The rows of Y fall into 3 groups, which share some directions, and each row is roughly a mix of its group's hidden directions.
Y:
[[  3  -5  -7   3  27  -2  24   1   8  18  13   3]
 [ 23   9   4  -1  -7  13 -10 -16  -9 -21  -2 -16]
 [-10   2 -17  -3   6  -8 -25  -3  18 -23  -5   1]
 [-10   1 -16   1  -5  16  -5  17  -4   0  30  11]
 [-21  11 -27   0  23   1  -6  -7   1 -11  -3   2]
 [ 24   0  20   9 -14  19  -7  -1  -7 -12  -5  -9]
 [ -9 -20  12  -3   8  -3   5 -24   6 -15 -20   7]
 [ -9 -12   5  19  12  -9  22   6  14  16  14  -5]
 [ -8  -2  -4 -20 -22 -26 -16   3  -1   3 -10   4]
 [ -6 -17  27  -3  10 -16 -19   9   7   3   6  -8]
 [-18 -15  -6  11   7 -14   5  12  21   9  16  -9]
 [  8  34  -5  -6  -3   0 -12  -8   3   2  15 -18]
 [ 15  21  14 -10   2 -18  -5  -6  -3   7 -10 -23]
 [  6  -3  22 -15   3 -20 -22   8  -1   3  -4 -17]
 [-11 -14 -10   6  18 -17  -4   7  25   1  10 -12]
 [-21 -17  -2  10  12   9  -3  11  11  -2  25   6]
 [ 13   1  18   2  -8  11  23   0 -20  20   2   0]
 [  5   8   9  -3 -27   6 -21  -4 -11 -19  -8  -3]
 [-13   3 -21   7   3  16  17 -22   8 -14  -4   6]
 [  8  16   4  -1 -22  12   2  -1 -26  -6 -11  16]
 [  4 -10 -11   5  29   0  27   3   4  10   9  -2]
 [  4  20 -28   2 -13  14  12 -11  -8  -4  -5   5]
 [  6 -18  22   6   1 -13  11  -9   0   4 -26   9]
 [  4 -19  18  10   1  -2  22  16   8  19   0   4]
 [ 19  10   6  -2 -10 -10   7 -15 -12   2 -30   1]
 [ 19   8  10  12   0  24  -3 -13  -8 -19   0 -11]
 [-18  -9 -10 -11   4 -24   7  13   9  19   1  10]
 [  7  11  -6  11  -9   4   0  27  -3  19  22   0]
 [ -5 -10   7  16  11   6  27  17   9  13  11   7]
 [  5  15  -2  -3 -22  13  -5  -4 -23 -11 -13  16]
 [ 12  16  -4 -11  -5   9 -17 -15 -10 -19 -19   7]
 [-21   8 -10 -16 -17 -19 -15  -2  -8  -2  -2  13]
 [  5 -20  18   5   3  -9  11 -14   4  -1 -28  10]
 [  9  28 -17 -13  -2  -1  -1 -15  -5  -6 -10 -17]
 [-21  -8  -9 -14  -7 -27  -1  11   3  14  -2  10]
 [-13  16 -24  -6   8   9  -3 -15   8 -14  10 -15]
 [ 18   0  24   0  10   6  22  -5  -7  19   2  -6]
 [-21 -17  -3   7  10   9  -7  12  11  -3  25   5]
 [ -6  11 -20 -13  -3   4 -25 -11  -3 -22  -2   7]
 [ 12  14   3  11   2  24  -7 -14  -7 -24  -1  -9]
 [ 20   2  22  -9  -3 -15  -9  18  -4  14  -6 -11]
 [ 12  10   0  11   5  25  -1 -13 -14 -23   3  -8]
 [ 10 -12  14  18  15  12  25  10   8  11   3   0]
 [  0   7 -10  -1 -30  10  -1   3 -24  -2 -10  12]
 [  8  18   1   1 -11   8  -8  -6 -12 -20 -21  19]
 [ -6  13 -11 -17 -16 -10 -24 -12 -10 -14  -4   0]
 [ -1  -4  27  -8   6 -17 -21   6   4   1   2 -18]
 [  9 -11  13  20  15  13  23   9  10   9   3  -3]
 [ 21  15   8  -7  -8 -11   3 -10 -13   2 -26  -8]
 [ -6   3 -15  -3 -30  10  -5   3 -24  -3  -3  10]
 [  8  -7  -2   6  -5  11  23 -14  -6  -6 -24  18]
 [ 18  14  11 -11  10 -16   1 -12  -1   4 -20 -18]
 [ -6  -8 -21  -1   3 -18 -18  11  21  -9  -7 -10]
 [ 15   5  21   1  -6  15  18  -6 -21  11  -8   8]
 [-21  14 -18 -15  -7 -11 -20 -10  -8  -7   1   8]
 [  5  -1   9  24   6  25  17   3  -3 -16   4  -7]
 [ 24  -8  10  -9  14  -2   2 -10   6  13 -10 -24]
 [  6 -23  19   4 -17  -6  -1   5  -6   0 -23  13]
 [  9  -5  12   3  -6   8  27   2 -16  25   4  -3]
 [  0   0  16   1 -32   4 -17   4 -11 -14  -9  -1]
 [ -5 -18  -1   4  -3  -2  19   8  -5  27  17 -13]
 [ 17 -10  24   3 -11 -11  -5  19  -7  14  -9   5]
 [ 14   3  23  -3  15  11  21 -12  -9  15   7  -1]
 [  4  18  -8   6   9  20 -11 -19  -6 -22   1  -8]
 [ -1  -8  11   2  27 -10   5  -2  23   7  14 -14]
 [-15 -15 -13   6  -1 -16   2  16  15  12  15 -15]
 [-19   9   1  -7 -22  -8 -25  -1  -3  -7 -13   9]
 [ -2 -27  17  12  -9   8   5   9  -4  -1  -5  24]
 [  3  11  -9  -5 -27  11  -5   1 -24  -7 -12  13]
 [ 12   3  -5   5 -10   1  20 -16  -9  -1 -29  10]
 [ -4   7  -2 -14  -1  -4  -7 -27   0 -20 -20 -13]
 [ 22   3  19  14  -8  22  -3  -5  -5 -15  -5 -10]
 [  1   5 -21  -4  32  -3  15 -13   0   5   9   2]
 [ 16  15   4 -13  -8  13 -11 -14 -18 -12 -17   7]
 [ -1   2 -24   9  -5  16  24  -7  -4   1  -2  20]
 [-29  -1 -18 -13   0 -22  -6   4   1   7  -2  11]
 [ 11  -2  18   2  -2   9  25  -1 -16  23   6  -3]
 [ 19  -1  19  -6  19   7  14 -16  -1  15   1 -13]
 [ 25   0  22   8 -17  17  -7   0  -6 -10  -6  -7]
 [  3  11   6 -10   1 -11 -23  17   4   9  18 -20]
 [  1  12  10  -5  10  -7 -23  12   3   4  21 -21]
 [ -8 -24  15  10   7  -6   3  19   8  14  13  13]
 [-21   1 -17   1 -16  -1 -13  12  -7 -15  11  17]
 [ 16  -2  18  22   3  25  10   2   1 -10  -3  -7]
 [  4  -6  13   4   1   6  26  -1 -10  26  15  -7]
 [ 19  -3  24  -6  -2 -21  -1   2  -7  12 -19  -3]
 [ -2  -6  -9  -2   7 -19 -19  11  25 -11 -10 -12]
 [ 20  19   4  -9 -10 -13  -3  -6  -9   3 -22 -16]
 [ 21  16  10 -14  -7 -13  -5  -6 -10   2 -21 -14]
 [-18 -19 -10  12   7  14   9   6   9  -1  18  19]
 [  1   5  11   2 -11  19  14  -9 -28   6   8  15]
 [ 21   4  19 -10  16   8   7 -20  -4  11   2 -14]
 [-13   1 -19  -4   3  -9 -26   0  16 -22  -1   0]
 [-12 -10  -1 -10   5 -23   6   7  11  27  -3  12]
 [ 10  17   3 -14  -1  14 -14 -17 -13 -18 -12  11]
 [  3 -13 -10   6   0  16  21 -10  -3  -8 -16  23]
 [  4   1  10  -8   6  20  13 -13 -25   8  17   9]
 [ 15 -13  24   2 -10 -14   2  14  -9  14 -13  10]
 [-10 -11   3 -15 -16 -27  -4  10   6  19  -4   6]
 [ 14  -8  -4 -13 -18   3   5   8 -23  20  -1 -15]
 [  7 -18  11  14  -3   0  15  -6  -3  -1 -29  14]
 [  8 -15  16  17   9   7  24  14  11  13   1   0]
 [-17  10 -23 -20   3 -21 -12  -8  -1   0  -3   6]
 [-12  -9 -26  -6 -13  -8 -23   9   7 -12  -8  -3]
 [ 11  11   2  16   4  25   0  -7  -8 -26  -2  -7]
 [ 20 -11  24   3  -5 -11   7   5  -5  12 -20  10]
 [  2  -4   7 -17 -29 -22 -12   7  -2   3 -10   3]
 [-16   8 -25  -2   3  16  -6   3   2  -8  26  -1]
 [-14 -10   0 -12  -5 -27   2  10   9  22  -5  12]
 [-14   3 -11  -1   9  -6 -23   1  13 -27   2  12]
 [  4 -10  27 -11  -3 -20 -19   2  -3   0 -12  -8]
 [  3 -12  10  21  -2   1   8  21   2  19  12  17]
 [-11  -9  -1 -15  -3 -26   4   6   7  26   2  11]
 [ -3 -12   1   4  26 -14   2   3  26   5   8 -14]
 [ 11   0  16  22   0  27  12   3  -2 -12   6  -7]]
One row of each group comes first, with its name. Which group is each row after those in?
[-15  -1 -25   2   6  15  11 -20   5 -16   0   9] => W
[-11 -16 -12   8  -2 -15   9  16  13  18  11 -15] => R
[-11  21 -16   0  10  12 -15 -20  -7 -17   5  -1] => A

[-13  -9  -8  14  -5  18   6  19   2   3  24  14] => W
[ 18   5  14  15  -6  26  -1  -5  -6 -19   0 -11] => A
[-19   4 -20 -18   4 -26  -8  -1   6   8  -4   9] => A
[ -6 -26  18  11   9  -5   4  15  10  12  10  13] => W
[ 10 -16  12 -14 -23 -21   0   9  -1  15  -3  -1] => A
[ -4  12 -21 -17  -8   6 -23  -7  -5 -18  -7   7] => R
[  5  -1   7   5  14 -17 -12   3  29  -9 -13 -13] => R
[ 17 -14  20 -11   0  -9   0  -3  -5  -3 -29   2] => W
[  6  12   7 -10  -2 -10 -24  16   4   7  14 -21] => W
